128 stands for zero in the data rows.
Some points, one per row:
[137 116 101 112 166 116 115 152 138 142 107 119 112 136 144 156 101 133
  95 141 113 119]
[110 135 125 136 150 182 109 115 101  82 112 168 122 120 115 120 107 161
 107 104 102 122]
[144 141 175 164  96 152 122 102 120 144 110 107 120 139 121 136 107 142
 135 165 130 128]
[111 120 125 107 150 160 140 123  96  88 139 173 122 109 104 114 105 161
 103 100 128 142]
[137 100 135 137 103 145 156 108  77 103 140 120 122 100 129 114 150 162
 140 164 101 126]
[124 126 126 149 116 136 129 156 125 165 119 115 140 118 126 152 132 100
 143 135 105 119]
[125 119 101  92 168 100 121 148 125 124 129 127 145 146 135 122 142 116
 100  99 136 124]
[ 90 153 160 134 134 153 117 126 131 110 129 156 147 128 117 115 130 149
  97 107 130 125]
[105 134 132 116 162 136 105 148 123 130 129 148 143 122 120 124  92 146
 101  87 125 116]
[102 102  70  71 176  95 156 121 101  65 165 159 129 116 139  85 172 145
 100 103 134 136]
[131 119  76 140 134 100 149 157 111 128 167  97 155  80 132 117 188 133
 184 125 109 104]
[134 156 170 170  98 140 101 136 159 169  91 112 119 151 110 150  97 107
 130 152 147 135]
[102 143 124 134 131 116 125 144 123 113 138 148 146 118 111 111 158 146
 130 115 136 122]
[125 140 164 168  98 157 120 101 129 135 120 135 127 136 114 120 123 149
 126 162 124 150]
[ 88 180 151 117 143 125 135 138 150 132 155 139 163 131  99 119 156 106
 134 125 106 142]
[146 108 107 106 137 103 125 150 125 148 129 106 124 124 124 142 116 115
 152 132 125 135]
[133 121  87 138 126 103 148 142 121 108 157 129 141 119 139 145 160 123
 163 138 126 133]
[202 104 199 176  74 150  88  93 177 231  53  52  67 168 151 155  44 105
  80 165 151  99]
[142 127 141 153 108 138 153 119 122 140 134 111 130 121 128 128 149 127
 149 158 120 134]
[136 128 127 132 136 113 114 149 161 175 116  94 128 137 130 135 130 101
 134 126 142 129]
[126 110 109 101 152 133 139 131 101  97 131 137 140 129 123 119 138 135
 115 121 122 117]
[184 109 255 178  71 193 101  83 168 198  35  96  72 176 120 183   0 113
  61 195 153 147]
[153  94  68 142 127 117 124 169 133 129 130 121 116 125 129 165 130 128
 172 131 139 142]
[147 164 141 157 127 105 108 159 158 165  99 101 134 143  95 156 125 120
 148 150 146 140]
[ 97 137 130 160  86 170 170  88  97  67 153 156 123  90 131  96 165 184
 154 157 112 131]
[ 74 142 104  74 158 117 124 133 129  81 158 178 170 149 141 104 157 104
 111  89 123 128]
[158 103 133 144  95 149 132 108 100 120 104 120  96 131 159 152  92 155
 125 137 138 112]
[129 138 127 130 128 125 152 130 109 127 155 114 143  91 110 121 143 140
 152 128 116 136]
[151 152 183 162 103 130 110 117 151 160  92  99 122 138 108 144  89 137
 129 164 141 138]
[ 90 133 104  88 146 122 133 125 125  89 129 165 139 142 131 109 145 137
 100 101 140 141]
[130 131  99 134 163 108 120 178 146 146 115 126 147 144 114 172 121 101
 138 158 104 154]
[157 120  83 149 125  98 123 159 158 131 137 125 104 117 132 143 142 145
 180 131 141 147]
[128 114  94 114 156 128 115 152 135 130 122 130 117 127 139 149 109 128
 110 123 115 120]
[152 119 133 123 107 105 118 142 157 177 134  98 118 152 131 147 128  66
 146 134 145 126]
[147 120 107 127 125 114 128 132 126 103 134 133  96 128 120 144 124 141
 155 138 143 140]
[ 75 165 113 124 138 105 127 149 131  86 146 171 159 115 100  96 187 158
 138  98 150 130]
Then 12 other points, each followed by its number:
[107 150 152 170  87 159 164  96 113  99 154 145 135  99 118 103 164 159
 162 165 113 147] 0
[131 141 110 173 101 126 148 132 124 114 155 138 131 107 125 120 187 130
 175 139 111 155] 1
[ 93 148 125 111 144 131 129 132 133  96 158 170 152 121 107 102 162 121
 133  98 116 143] 2
[148 104  98 118 111  92 134 140 132 128 144 104 101 126 151 120 170 112
 153 113 153 114] 3
[187 111 163 153  95 133 111 113 151 199  92  60  92 138 138 147  81 111
 118 146 141 111] 4
[142 121  98 151 116 100 126 155 141 141 128 140 129 143 131 148 138 100
 163 145 117 147] 5
[144 142 158 186  99 152 121 128 138 154 105 118 125 140 106 150 114 136
 140 181 119 158] 6
[ 95 113 128  85 175 138 136  92  88  89 146 175 150 126 144  79 121 154
  74  93 121 113] 7
[150  97  94 109 163 116 130 151 133 138 122 114 122 131 150 156 120 112
 129 128 115 111] 8
[154 120 144 141 113 121 106 137 154 171 117  95 120 134 128 155 104 108
 135 135 140 124] 9
[130 155 170 175  77 134 122 111 161 175 121 120 115 133 122 103 162 107
 156 151 128 134] 10
[105 165 161 141 121 130 136 129 145 138 147 132 154 132 101 131 142 114
 138 150 118 156] 11
Which two of these numbered points are nearest to each point below by angle, seen from the average point of the first points? Their numbers follow each, nearest first.
[154 121 140 145 115 133 129 118 123 154 106 105 111 124 131 127 118 134
 135 147 121 118] > 4 9
[143 101  96 130 102 102 146 136 111 114 148 111 115 114 145 129 172 127
 162 126 143 119] > 3 1
[126 129  99 124 124 119 116 150 132 128 140 115 116 113 128 137 149 127
 158 116 133 115] > 3 1
[144 110 127 116 150 122  92 144 145 154 107 118 131 148 127 163  82 109
 112 123 136 123] > 9 8
[142 105  74 134 139 111 131 169 136 128 141 124 128 122 124 151 148 128
 164 135 124 139] > 5 8
[132 151 120 157 110 100 168 137 115 106 170 140 156 108 124 143 153 123
 180 148 129 149] > 1 0
[119 136 108 115 169  95 125 167 156 142 141 130 154 149 118 159 130  92
 135 150 114 150] > 5 8
[200  73 155 136 104 183 119 119 112 147  76  91  60 132 152 171  23 161
  77 119 136  81] > 4 9
[135 159 156 172 123 105  98 147 185 170 112 114 127 168 133 156 132 106
 107 138 169 131] > 9 4
[136 107  87  90 165 107 122 152 141 141 121 122 118 144 156 162  93  95
 113 115 131 117] > 8 9
[129 152 154 185 104 138 117 141 148 152 102 126 126 139  95 146 133 135
 147 182 140 154] > 6 10
[143 123 127 120 153 113 121 138 162 161 124 101 131 140 139 147 108  97
 123 125 145 129] > 9 8
[147 153 179 166  92 158 137  94 107 133 111 107 126 140 118 146 102 143
 144 182 117 134] > 6 0
[116 131  81 117 149 113 129 165 128 132 136 147 173 129  83 146 119 112
 157 133 125 171] > 5 2
[146 154 201 211  60 170 116  92 147 161 109 115 114 145 102 128 118 149
 140 189 133 159] > 6 10
[126 130 131 167 102 150 139 129 106 119 135 135 137 113 113 135 131 152
 145 159 115 136] > 0 1
[153 137 149 161 101 130 134 113 146 148 118 114 106 134 133 124 151 123
 133 149 121 136] > 10 6
[188 109 195 171  92 172 108 111 145 173  73  74  80 144 130 173  32 126
  91 168 135 111] > 4 9
[ 93 108 102  90 154 127 105  85 108  86 131 192 142 150 169  82 111 157
  93  96 134 114] > 7 2
[143 118 126 128 177 165 139  62  74  64 111 174 110 119 129  80 105 191
  56  93 119  97] > 7 2
[ 87 152 112  96 138 104 130 132 139 102 166 147 163 132 134 104 168 100
 144 103 120 131] > 2 7
[125 154 183 176 106 165 120 110 137 152  96 138 127 142 112 119 105 151
 124 150 118 122] > 6 10
[126 148 120 172 134 126 123 165 146 138 133 147 146 122 113 156 141 131
 142 119 143 146] > 5 1
[198 117 178 157  75 114 128  86 153 203  72  43  71 149 140 136 101 106
 118 191 164 126] > 4 9
[169 113 133 161  89 133 129 122 116 159 105 100  98 128 127 133 114 137
 135 152 129 113] > 4 9
[135 123 118 122 126 115 134 129 129 121 136 121 119 136 147 134 135 127
 118 120 143 109] > 3 8
[137  78  79 107 116 128 125 128 100 102 132 116 100 106 160 125 141 151
 125 109 145 104] > 3 8
[153  63  70 105 123 122 133 130  99  99 133 107  98 111 167 134 145 145
 131 120 142 109] > 3 8
[ 97 190 155 133 148 107 135 139 179 133 151 134 151 116 114 123 163 103
 145 132 103 143] > 11 2
[135 141 121 123 129 124 122 140 147 122 123 130 125 128 119 160 117 104
 147 113 120 125] > 5 8
[181 118 133 164 128 126 126 135 127 161 105 111 123 137 113 167  92 121
 132 183 101 144] > 6 4
[113 137 124 104 154 132 136 143 136 120 141 153 141 112 100 112 162 128
 119  92 121 140] > 2 7
[153 125 122 131 129 112 125 138 142 140 128 107 108 134 122 144 124 120
 150 135 146 138] > 9 3
[163 146 149 154 103  93 106 116 185 165 114  81  94 166 154 146 127  99
 135 144 177 123] > 9 4
[106 121 134  88 126 125  95 103 120 127 133 145 133 123 156 103  93 146
 107  94 131  99] > 7 2
[150 135 123 142 113 117 114 136 148 151 113 113 106 136 137 128 146 124
 142 114 140 112] > 3 9
[117 125 109 150 124 126 133 144 131 116 149 122 138  91 125 136 149 139
 152 113 127 117] > 1 3
[152 102  83 121 134 118 122 156 144 151 120 106 106 130 151 162 127 106
 141 123 118 116] > 8 3
[108 146 127 163  81 111 148 118 136 117 162 126 133 107 124  97 194 140
 186 131 136 134] > 1 0
[117 123 107 126 139 109 115 152 155 148 122 116 137 135 138 141 141 102
 128 130 129 131] > 5 8
[166 134 171 138 113 129 122 110 155 168  95  97  96 153 135 134 116 120
 103 140 133 114] > 4 9
[111 105 116  57 167 133 120  97  81  89 132 166 140 135 134 105  78 135
  90  80 136 129] > 7 2
